In the data rows, the value 128 means zero.
Here are some points, one per row:
[134 147  88  82 122 132  47 184 187 170 163 146 135  91 142 145 123 132
 204  67 205 127 155 158 146 136 175  95 194  67  81  76 100 143 122 153
 160 149 250  99 127 118  92 152  29 157 150 181 149  93  99  96  87]
[135 145 205 138 165 101 162 105 122 128  79 144 137 110 182 163  74 182
  90 199 122 122  83 194 114  58 136 111 105 111 159  64 131 138 178 113
  51  81 148  85 173 109 151 148 112  59 137 138 179  88 106  76  93]
[183 198 162 136  63 103  87 127  68 112 117 165 135 118 138 158 152 153
 164 143 108 111 185 148 104 133 179 132 149 170 141 117 139 117 128 113
 211 188  94  95  63 123 159 143 169  42 246 177 107 165 116 172 159]
[ 90 125  88  68 160 121 115 166  96  54 175  85 149  87 121 111 176 101
 150 161 160 136 162 137 151 165 245 132  26 140  73 155 179 136 174 157
 111 107 162  79 182 192 149 156 120 129 153  53 129 190 135 125 149]
[215 124 182  98 152  90 154  64 172 136 143 162 109  89  58 173 176 175
 149 112 187 150 147 124 127 126 107 173 135 105 142 203  90  99 171 110
 119 107 184 124 160 150 125 206 115 191  67 111 166 185 157 194 141]
[105  92 144 124  72 177 195  94   0 144  65 184  87 150 139 142 105 116
 127 125 139  80 122  51 141 130 151 128 126  97 146 186 114 119 138  80
  74 149 201 143  97 169 136 118 151 155 162 130  57  81  86 164 157]
[115 174 134 150 153  87  89 138 145 136 177 172 147 173 176 202  89 119
 135 181 156  69  89  34  86 141 133 127 159 143 118 140  88 156  58 115
 192 112 129 145 217 105 143 142  53 154  75  69  88 149  84  69 124]
[148 175  78 250 107 164 201  70 195 155 249 130  78 147  69  60 143 120
 152 172  99 147 114 159  98  79 190  87  76 110 144 158 176 106 149  98
 145 144 136 166 149 145 137 131  97  97 127 140 141  54  67 124 158]
[148  61 150  96 125 255 151 103 129 128 110 155 187  87  85 136 132 141
 175  52 140  60 156  93 134 166 125  86 100 168 146 123 159  98 158  89
 138 125  69 147 177 102  83 125 114  31 147 113 176 147 164  68  82]
[114  77 142 122  75 155  76  66  95 141 136 167 111 123 122  93 128 168
 121 140 119  65 153 180  69 121  75 106  35  36 128  71 132 157  72 131
 170 104 133  76 135 168 174  63 121 168  57 130 145 150 159 147 140]
[ 93 172 138  59 104 118 131 156  80 109  95 114 172 212 183  77 150 100
 163 119 149 196  51 118 126  56 109  90 136 124 210 158 144  54 119 175
 149 148 176 143 178 118 165 128 129 126 113 150 182 172 126 159 114]
[111 184 159 131  89 110 168 201 117 198  94  81  55 191  66 122 137 142
  75  68 167  94 188 117 118 101 132 135 100 145  36 121  83 174 124 150
 118 147  89 141 184 120 126  76 113 102 133 114 134 101 186 150 130]
[129  76 120 112 125 161 161 138  91 111 176 156 167 148 192 188 193 108
  93  94 117 184 137 132 141 125 108 129 108 125  56 121 119 119  59 136
 158  42  79  84 157 132 136 195 167 108 150 196 156  71 134  92 175]
[174 156  60 100 109 176 175 189 148 108  62 197 164 114 127 113  51 144
  69 106  89 189 146 191 139 167 140 140 129  85 163 135  69 174 125 138
 137 198  88 135 149 144 169 138  88 124 110  95  80 103 162 123 185]
[ 68 156 116  74 174 124 177 121 173 158 139  68 113 152 146 140 149  73
  78 158  57  91 187 135 133  91 111 170 156  71 166 138  77 141 135  44
 159 129 121 156  90 167 129 134 135 123 177 163 216 199 107  63 140]
[ 93 190 150 108 232 148  36 104  63 150  85  87 108  64 112 116 155 138
 171 142  77 161 110 170 182 140  93  79 103  97  77 154 104 153 143  92
 128 167 100 184 166  98 145 180 194 107  90 155  80 140 110 174 125]
[133 121 187 150 120  93  93 141 108 170 154 164 172 183 206 159 100  86
 178  84 132 104  94 141 118 165 198 142 110  88 148 114 158 184 158 158
  58  99  71 205  98  96 102 147 138 173  91  93 201 140 114 134 173]
[168  80 140 104  87  99  30 184  87 127 194 131  85  58 139  94  80  89
  94 154 128 144 136 122  75 103  66 154 171 117 141 151  73 100 217 131
 163  53 131 170 122 121 148  96 131  57 111 106 133  78 151  96 128]
[179 121 146  48 114 186  87 122 191  81 157 120  30 199  42 131 179  78
 116 171 115  94  78 177 131 137 172 156 176 112 152 173 133 143  25 121
  38 110 138 122 106  81  92 116 142 144 151 100  77 110 107  93 101]
[134 132  86 122 127 154 163 186 102 173 118  85 195 115 131 137 189 122
 142 178 122  82 106 213  98 137  65 207 180 190 100  94 186  88 113  46
  90 135 143 126 101 107 201 140  98 158  84 123 133 119 112 148 133]
[165  68 167 121 164  95 124 171 177 182 159  86 123 148  84 246  78 119
 180 179 100 136 175 158 164 133  79  43 132 161 158 140 137  64 120 179
 115 185 152  97 108 175 131  90 173 138 144  89 127 130 122 147 142]
[145 171 108 100 126  46 121 136  73  97 138 130 103 134 123  83 108 208
 154 133 138 155 178  79 148 138  81 124 117 136 218  44 117  48  46  62
  92 122  81 186  71 132  84 159 138 143  99  91 124  75 142  81  65]
[ 70  63 124 121  70  61 121  65  96 145 141 171 105 105 113  99 146  88
 148 205  85 132 121 134 166 163 113 117 154 170 121 116 120 144 161 187
 128 144  83 151 177 125 125 151  40 177 185 174 136 175 200 109  99]
[186 126  44 175 109 172 109 171  78 101 107  90  80 167 150 162 132 238
 150 133 114  95  92  84 164 106 114 192 157  82 157 113 185 129 196 187
 150 129  76  99 153 141  84 104 132 138 155 168 119 152 134 123 120]
[146  97 100 199 162 102  93 151 199  40  63  82  17 162 172 147 110 121
 126  57 121 131 135  71  97 178 155 123  95 210 157  83 182 158 156 111
 121 126 168 148 127 118 188 159 101 107  65 206 120 118 202 136 162]
[122 207 141 124  84 172 149 160 181 133 106 144 132  19 115 177 157 144
 124 115  60 160  96  69 126 140  68 122 127 161 119  87 204 184  85 147
  84 102 170 178 128 174  93 127 143 130 155  71 140 142 135 179  87]
[ 92  85 134 204 219 134 150  74  50 104 159 184 181 136 105  90 144  92
 111  81  96 130 171 124  94  83 157 205 195 121  91 114 119 133  76 209
 110 164 206 108 128 138 100  81 137  82  73 103 126 145 167  95 135]
[174 139 131  94 198 110 178 119 122  88 138  65 108  60 196  94 148 111
  53  96 114 119 189 119  93 134  84  99 111 120 126 159 123  83 134 176
 116 155  86 138 117  14  92  49  72 203 149 147 121 129  98 167 158]
[ 98 109  24 211  37 115  74  64 198  73  67  88 230 132 130 145  47 127
  75 123 151  83 181 114 135  43 208  73 213  92  83 211 134 113 129 121
 107  72 100 124 109 118 118 172 182 140 139 113 101 137 168 210  82]
[104 116 111 175 188  97 144 141 145 186 154 146 184 179 135  69 141 180
 139 158 171 149 134 124 201 204 124  92 145 140 170 110 108 165  96 126
 140  27 193 148 111  87 125  87 145 119 179 141  90 179 136 181 158]
[107 195 157 169 131 145 144 162 194 130  76 140 171 139 155 106 174  71
  85 138 147 101 115 144  78 247  84 134  96  98  89 131  99  32 157 169
 160 143 129 115 128 155  73 135 186 152 130 157  92  99 158  97  86]
[106 123 144 150 142 170 199 179 157 158 105 164  66  70 142  93  58 147
 190 169 204 179  91  96 139 138 142 121 157 166 104 179 125 133  93 136
 117 150  78  90  59 119 165 108 204 142 121 138 154 175 126 126  82]
[ 83  80  89  97  53 162  90  17 174 136 143  89 172 202 131 171 125 131
  63  93 150 255 125 107  93 104 147 158 106 197  95  37  93 184 234  65
 148 178 141 111  95  72 132  94 195 198 108  79  62 159  37 103  67]
[137 137  81 118 131  58 177  99 143  89 144 109 116 124  41  65  59 103
 183  95  73  46  45 168 138  96  92 158 100 173 115  92  91 140 136 131
 154 106 132  76 140 108  85 171 170 127 153 128 152 107  64 139 181]
[139 105 176 157 213 125 114 163 122 145  85 133 155 153 133  58 142 103
  67  94 124 146  64 107 116  68  82 106  54 149 101 181 170 180 128 129
 108 155  78 122   7 204 112 159  63 123 134 128  65 124 129 148 108]
[ 64  84 203 122 105  89 122  78 137 116 137  74 131  67 110 142 158 143
 114 113 172 151  96 115 225 156 168 160 174 130 176 156 149 118  95 123
 191 156  93  89 119 163 138  29 113  86  85 138 146  29 108 102 181]
Along one direction, these points spread out more than along any other. Take the direction at right angles to it along which they spread out most. Go by this last direction. Where along it does each point below lie, from 0 to 99? The average is 50, and the first point in the table lies past the average. One standard deviation of the points above along it is 16.
[168  80 140 104  87  99  30 184  87 127 194 131  85  58 139  94  80  89
  94 154 128 144 136 122  75 103  66 154 171 117 141 151  73 100 217 131
 163  53 131 170 122 121 148  96 131  57 111 106 133  78 151  96 128] 61
[115 174 134 150 153  87  89 138 145 136 177 172 147 173 176 202  89 119
 135 181 156  69  89  34  86 141 133 127 159 143 118 140  88 156  58 115
 192 112 129 145 217 105 143 142  53 154  75  69  88 149  84  69 124] 81
[114  77 142 122  75 155  76  66  95 141 136 167 111 123 122  93 128 168
 121 140 119  65 153 180  69 121  75 106  35  36 128  71 132 157  72 131
 170 104 133  76 135 168 174  63 121 168  57 130 145 150 159 147 140] 59
[106 123 144 150 142 170 199 179 157 158 105 164  66  70 142  93  58 147
 190 169 204 179  91  96 139 138 142 121 157 166 104 179 125 133  93 136
 117 150  78  90  59 119 165 108 204 142 121 138 154 175 126 126  82] 32
[135 145 205 138 165 101 162 105 122 128  79 144 137 110 182 163  74 182
  90 199 122 122  83 194 114  58 136 111 105 111 159  64 131 138 178 113
  51  81 148  85 173 109 151 148 112  59 137 138 179  88 106  76  93] 55
[ 70  63 124 121  70  61 121  65  96 145 141 171 105 105 113  99 146  88
 148 205  85 132 121 134 166 163 113 117 154 170 121 116 120 144 161 187
 128 144  83 151 177 125 125 151  40 177 185 174 136 175 200 109  99] 64
[148 175  78 250 107 164 201  70 195 155 249 130  78 147  69  60 143 120
 152 172  99 147 114 159  98  79 190  87  76 110 144 158 176 106 149  98
 145 144 136 166 149 145 137 131  97  97 127 140 141  54  67 124 158] 61
[104 116 111 175 188  97 144 141 145 186 154 146 184 179 135  69 141 180
 139 158 171 149 134 124 201 204 124  92 145 140 170 110 108 165  96 126
 140  27 193 148 111  87 125  87 145 119 179 141  90 179 136 181 158] 58
[183 198 162 136  63 103  87 127  68 112 117 165 135 118 138 158 152 153
 164 143 108 111 185 148 104 133 179 132 149 170 141 117 139 117 128 113
 211 188  94  95  63 123 159 143 169  42 246 177 107 165 116 172 159] 36
[174 139 131  94 198 110 178 119 122  88 138  65 108  60 196  94 148 111
  53  96 114 119 189 119  93 134  84  99 111 120 126 159 123  83 134 176
 116 155  86 138 117  14  92  49  72 203 149 147 121 129  98 167 158] 36
